Rotation paths and how fast each direction turns (deg/step)
Each turn is a multiple of 5 degrees from 10 to 175, or 0.
Each row of a path follows its step; steps can be skipped.
path 1
step 0: [-2.37  0.51  0.13  2.70  1.94 -0.72  3.88 -2.28 -0.73 -0.50  0.27  0.95
  3.07  0.07  2.87 -1.18  1.17 -0.64  0.62  0.44 -0.82 -0.24  0.37  2.53
 -2.68 -1.44  1.22  0.86  0.42  1.03 -3.26 -0.98  0.38 -0.27 -1.31  1.35]
step 1: [-0.22  3.60  1.01  0.09  3.50 -0.82  0.68 -0.37  1.35 -1.24 -0.33  0.96
 -0.44 -0.17 -0.79 -1.50 -0.57  2.79 -0.04 -0.02  0.03  0.79 -1.05 -2.80
  3.83  1.18  0.37 -0.04  1.59 -2.32  2.67 -1.47  2.04 -2.48  0.12 -0.56]
step 2: [-0.36  1.06  0.07  0.12  1.60 -1.88  1.27 -1.15 -0.96  2.47 -0.82  0.90
  0.24  2.30  0.55  1.96  1.52  0.80  0.65  1.39  2.32 -2.45  0.43 -0.81
 -2.28 -1.98 -1.77 -0.57 -1.05  5.15  1.78  1.46  0.52  0.96  1.91  0.43]
step 3: [-2.80  1.04 -0.62  2.37  4.52  1.48 -1.58  1.84 -0.41 -1.12  2.28  1.76
 -0.62  0.47  1.94 -0.63 -0.49 -1.81  0.15 -0.75 -1.50 -2.42 -0.56  2.58
  2.23 -0.75 -0.62  1.06  0.87 -1.14 -2.41 -0.37  0.19 -1.48  0.53 -1.28]
step 4: [ 2.80  1.64  1.21 -2.06  1.85 -3.84  2.05 -1.94  3.70  1.35  0.98  0.68
 -0.22  0.45  2.34 -0.82  0.81  1.48 -1.06  2.23  0.50  0.68 -0.43 -0.41
  1.03  0.70  2.32 -0.73 -3.00 -0.49 -0.67  1.08  0.69 -0.87  1.15  0.19]
step 6: [-0.08 -1.01 -0.16  2.72  0.94 -2.95  0.74  1.42  0.13  1.73 -1.75 -1.42
  0.28  1.74  1.59 -1.30  1.29 -1.04  0.46 -0.83  1.31 -2.50 -3.47  2.03
  1.47  2.04 -1.31  1.49 -1.42 -0.97 -2.73  0.08  3.30 -0.44  0.81  0.28]
step 7: [-2.62  0.70  1.32 -2.08  1.23  0.87 -0.88  1.31 -0.46  1.35  0.39  0.57
 -0.48  1.83  1.56 -1.86 -3.18  3.34 -0.75  1.51 -1.23  2.16  0.35 -1.88
  0.25 -0.46  2.00 -1.65 -3.46  1.00 -0.92  0.36 -0.18 -3.01  0.31 -1.33]
step 8: [ 3.26  1.36 -0.79  3.11  1.68 -0.04  1.23 -2.16 -0.53 -0.69 -1.68  1.31
 -0.25  3.36 -1.36  0.11  0.09  1.32 -0.96 -0.95  0.62 -1.55 -1.85  3.58
 -2.16 -0.29  0.53  0.15 -2.52  0.33  1.08 -1.80 -1.82  0.53 -1.57  0.94]
step 9: [-2.08  1.69 -0.01 -1.35  0.92 -1.39  1.03  2.28  0.26 -0.65  0.60 -1.07
  0.16  1.49 -1.68 -0.75  0.01 -1.38  0.82  1.48 -0.68 -1.17 -2.39 -1.84
 -0.06  1.00  0.47  1.11  1.79  1.73 -3.19 -1.95  3.17 -3.86 -2.64  0.23]
step 10: [ 0.84  2.11 -1.94 -0.03  1.58  0.74  1.45 -0.12 -0.93 -1.11 -1.52  0.72
  1.65  1.25  3.92 -1.25 -0.97  3.46  0.91 -2.43  2.31  2.81 -0.06 -0.19
  1.53 -0.20  0.11 -0.34 -2.20  2.80  0.29  1.58  1.35  0.69  0.59  1.54]
step 11: [-1.64  0.67 -0.13  3.22  2.84 -1.45 -2.37 -0.73 -0.52  0.38  2.15  0.84
 -0.93  0.86 -3.63  1.19  1.04  0.87  0.97 -1.23  1.50 -2.60 -0.66 -0.58
 -0.12 -1.01  3.22 -0.98 -1.19  1.00  0.96 -0.35 -0.31 -1.34 -2.16 -2.69]
Directions:
[-0.33 -0.12  0.12 -0.45 -0.27  1.56  0.26  0.87 -0.23 -1.16 -0.13  0.87
  1.11  0.48  0.19 -0.04 -0.25  0.55  0.31  0.08  0.43  0.16  0.79  0.42
 -0.27 -1.16 -0.31 -0.28  0.40 -0.48 -0.54 -0.36 -0.34 -0.88  1.03  0.33] | 155
[ 0.39  1.07  0.28 -0.26 -0.17  0.03  0.09  0.32  0.86  0.07 -0.41 -0.73
  1.21 -0.10  0.61  0.78 -1.21 -0.17  1.14 -0.30 -0.32 -0.44 -0.52  0.59
  0.49 -0.51 -0.80  0.42 -0.86 -0.59  0.89  0.08 -0.32  0.59 -0.60  0.06] | 175
[ 0.57  0.36  0.10  0.33  0.05  0.33  1.18 -1.17  0.98 -1.20 -0.82 -0.68
 -0.25  0.13 -0.64 -0.35  0.01 -0.40  0.18  1.51 -0.47 -0.26 -0.17 -0.31
 -0.08  0.16  0.53 -0.94  0.56 -0.37  0.25 -0.64 -0.75 -0.27 -0.15 -0.01] | 95
[-0.20  0.51 -0.61 -0.13  0.16 -0.54  1.10  0.97 -0.33  0.29  1.06 -0.66
  0.67  0.89 -0.12 -0.02 -0.38 -0.86 -0.46  0.26  0.40  0.34  0.87 -1.35
 -0.77  0.43 -0.20 -0.38 -0.59 -0.48 -0.01 -0.47 -0.31  0.80  0.47 -0.60] | 145
[-0.58  0.25  1.13  0.32  0.96 -0.78  0.38 -0.89 -0.08  0.56 -0.22  0.82
  0.04  0.40  1.12 -0.19 -0.03 -0.07 -0.69  0.88 -0.39 -0.25  0.91  0.29
  0.03 -0.08 -1.27  0.78  0.35 -0.34  0.77 -0.61  0.45 -0.57  0.34 -0.32] | 10
[-0.26  0.22  0.51 -0.63 -0.20  1.29  1.13  0.39  1.20  0.88 -0.09  0.46
 -0.49  0.34  0.34 -0.63  0.17  0.45  0.49 -0.21 -0.24 -0.10  0.28 -0.74
  0.79  1.13  0.57  1.09  0.32 -0.56 -0.69  0.34  0.45  0.42 -0.18  0.02] | 125
[-0.84  0.26 -1.14 -1.01  0.29 -0.44 -0.30 -0.26 -0.48 -0.39 -1.08  0.13
 -0.18 -0.53  1.33 -0.96  0.56 -1.15  1.10 -0.19 -0.61  0.42 -0.27 -0.02
 -0.19  0.08 -0.08 -0.28 -0.33 -0.59 -0.88 -0.27  0.10 -0.01  0.09 -0.45] | 115
